Each row has a name. After each piece below comes the name of the row it's from, unless a question asks for something else. Each question is about the rows just above it. Places in a row count from 1.

[164 132 130 125 140 120 128 150 129 134 122 118 124 132 161 149 150 129
 148 136 137 135 168 171 137 165 148 135 139 138 123 133 126 123 116 133
 134 110 129 132 109 136 127 116 126 109 141 136 127 138 126 113 134 125
 112] : X
[137 110 127 136 150 171 128 134 118 112 133 161 132 122 134 150 168 140
 138 129 164 138 116 124 135 132 126 123 126 135 136 133 148 125 127 134
 123 120 109 141 116 129 136 126 149 130 137 132 129 110 139 113 165 148
 125] : C
[122 127 127 137 139 137 116 125 136 136 128 129 164 128 123 132 150 168
 161 165 136 132 171 138 113 135 129 125 134 120 135 133 133 134 138 124
 118 132 126 149 109 110 150 109 130 123 140 141 112 148 126 134 116 126
 148] : U
Put [112 125 134 113 126 138 127 136 141 109 126 116 127 136 109 132 129 110
 134 133 116 123 126 133 123 138 139 135 148 165 137 171 168 135 137 136
 148 129 150 149 161 132 124 118 122 134 129 150 128 120 140 125 130 132
 164] back in order: which row is it?  X
tags:
[122] -> k131
[148] -> k41
[137] -> k533
[164] -> k307
The tag of C, keyed by place 1:  k533
Row and place where [129 110 139 113] starts:  C, 49
Which row holds these entries in another order? [109 126 171 122 120 138 130 138 109 139 150 133 112 132 127 135 140 123
 129 125 125 136 150 110 134 132 149 136 126 124 113 165 161 118 141 128
 123 164 134 137 148 129 126 132 135 136 134 116 129 127 148 168 133 137
 116]  X
find: [122 127 127 137 139 137 116 125 136 136 128 129 164 128 123 132 150 168
 161 165 136 132 171 138 113 135 129 125 134 120 135 133 133 134 138 124
 118 132 126 149 109 110 150 109 130 123 140 141 112 148 126 134 116 126
 148]  U
find: [137 110 127 136 150 171 128 134 118 112 133 161 132 122 134 150 168 140
 138 129 164 138 116 124 135 132 126 123 126 135 136 133 148 125 127 134
 123 120 109 141 116 129 136 126 149 130 137 132 129 110 139 113 165 148
 125]  C

[142 124 125  63 176 105 180  66  62 186] : W
[ 71 138 120 119 140  64  46 134 130 108] : T
[119 125 158 116 104 120 134 157  98  94] : L
[140  99 157 169  69 152 196 122  95  85] : R
[140  64  49 174 119  94 146  85 157 144] : F
[139 139 120 164 159 158 160  69 150 131] : K
[ 94 120 116 134 104 119 157 158 126  98] : E
[120 116] begins in row and place  E, 2
Where does [ 71 138] start? Give its row and place.  T, 1
Row and place where [140  64  46] starts:  T, 5
Put [ 94  98 104 116 119 120 125 134 157 158] back in order: which row is it?  L
Row and place where [ 99 157 169  69 152 196 122] starts:  R, 2
Row and place where [124 125  63] starts:  W, 2

[154 130 133 118  59 109 159 106 116 107 179 148 115 161  92  90 133 156
  98  78 136 129  95 211] -> leg
[111 180 168 144 113 140 117 134 120 138  93 139  80  71 162 159  86 165
 101 134  94 128 146 107] -> zefu
[137 104 141  35 195  92 135 146 123 118 163 142 155 125 106 129 115  78
 112 179 146  43 107  87] -> Nom
[134 132 195 180 118 139 184 106 139 156 198  79 126  89  80 104 143  63
  93 174 164 104  96 148] -> Ligad
[151 106 122 152 140 130 170 142 128  96 167 132 168 124  78 157 128 147
 114 120 186 124 143 133] -> momis
[101 166  47  70 100 133 110 109 149 206 169 148 150 155 140  91 115 154
 132 129  87 154 115 129] -> kofos
[160 110 132 102 149 116 156 101 106  73 160 150 158 129 135 132  94 171
 135 153 150  95 116 104] -> Kikon
[145  64  57 120 126 112 208 130 138 140 137 121 156  94 132 113 139 127
 135  86  31 134 139 115] -> Lubuf
tags:
[132] -> k208
[131] -> k804
[106] -> k214
[57] -> k498
[64] -> k693
[65] -> k210
Join Lubuf by its entry at place 2:  k693
The row with [101 166  47  70 100 133 110 109 149 206 169 148 150 155 140  91 115 154
 132 129  87 154 115 129] is  kofos
find: [160 110 132 102 149 116 156 101 106  73 160 150 158 129 135 132  94 171
 135 153 150  95 116 104]  Kikon
find: [134 132 195 180 118 139 184 106 139 156 198  79 126  89  80 104 143  63
  93 174 164 104  96 148]  Ligad
Put [161  92  90 133 156  98  78 136 129  95 211 154 130 133 118  59 109 159
 106 116 107 179 148 115] back in order: which row is it?  leg
[137 104 141  35 195  92 135 146 123 118 163 142 155 125 106 129 115  78
 112 179 146  43 107  87] is in which row?  Nom
find: [154 130 133 118  59 109 159 106 116 107 179 148 115 161  92  90 133 156
  98  78 136 129  95 211]  leg

[172 121 170 110 178 174  40 108 120 118 102 129 125 114 162  51 118  47
 163 139 170  39 164 158 138 121 158 171 135 151 178 119 178 115]  Pino
[164 157 164 121 144 156  82  85 157 138  85  88  66  73 137 112  88  94
 127 130 167  88 169 157 156 149 141 149 157 158 183  61 146  60]  Pegak
[ 59 197 161  85  90  74  87  81 199 178  82  91  77  36 109 151  81 105
  57 111 179 108  71  48 195 186 121 126  53  47  70  47  33  54]  zarid
[158 152 168 153 156 156 105  73 156 144 177  41 172 189  85 127 131 117
 168 151 183 106 157 195 178 160 174 101 180 197 230 172 173 147]  zeguk
[106 151 156 159 139 135 121 125 152 144 155  30 133 140  67 134 120 121
 127 139 152 119 132 150 160 153 167 102 153 156 161 122 128 114]  bal
[111 127 137 101 122 111  96 108 128 113 108 116  99  78 119  85  90 108
  96 114 141 110 112 103 133 117 128 136  89  93 124  86  73  89]  luzuf
[ 71 222 174  81  91  67  67  79 222 207  83  95  81  37 121 169  84  83
  51 115 192  87  71  45 214 214 122 134  56  48  68  45  49  60]  did
[104 146 116 125 107 110 134 122 143 149 116 128 109 109 137 174 130 128
 107 120 119 134 116 107 125 139 106 122 135 126  95 107 124 111]  daran
[115 126 113 125 116 120 128 121 124 114 105 124  76  98 129 134 122 122
 110 132 105 119 108  97 109 118 106 124 106  96 102  87 114  93]  fen
[ 97 126 120 101 114 119 101 105 124 115 143 121 121 115 104  93 121 100
 113 136 126 104 105 105 123 112 118 115 100 105 124 113  88 112]  Ninev
key -> tag
[122] -> k991
[121] -> k604
[82] -> k63
[159] -> k846
Look up the entry of Pegak at place 4 in the table:  k604
[ 88 169] begins in row and place  Pegak, 22
Row and place where [108  96] starts:  luzuf, 18

[119  67 173 205 203 189  62 166 125 110 128] : mefov
[164  35 160 217 202 133  39 159 140 115 142] : tukup
[166  74 100 138 107  48  91  98 143 139 141] : maso
[123 122 147 142 164 154 114 152 127 120 129] : supod
Table of tags by key:
[143] -> k182
[125] -> k760
[126] -> k950
[144] -> k684
[124] -> k662
The tag of mefov, keyed by place 9:  k760
Where does [ 74 100 138 107  48  91  98 143 139] start? Give its row and place.  maso, 2

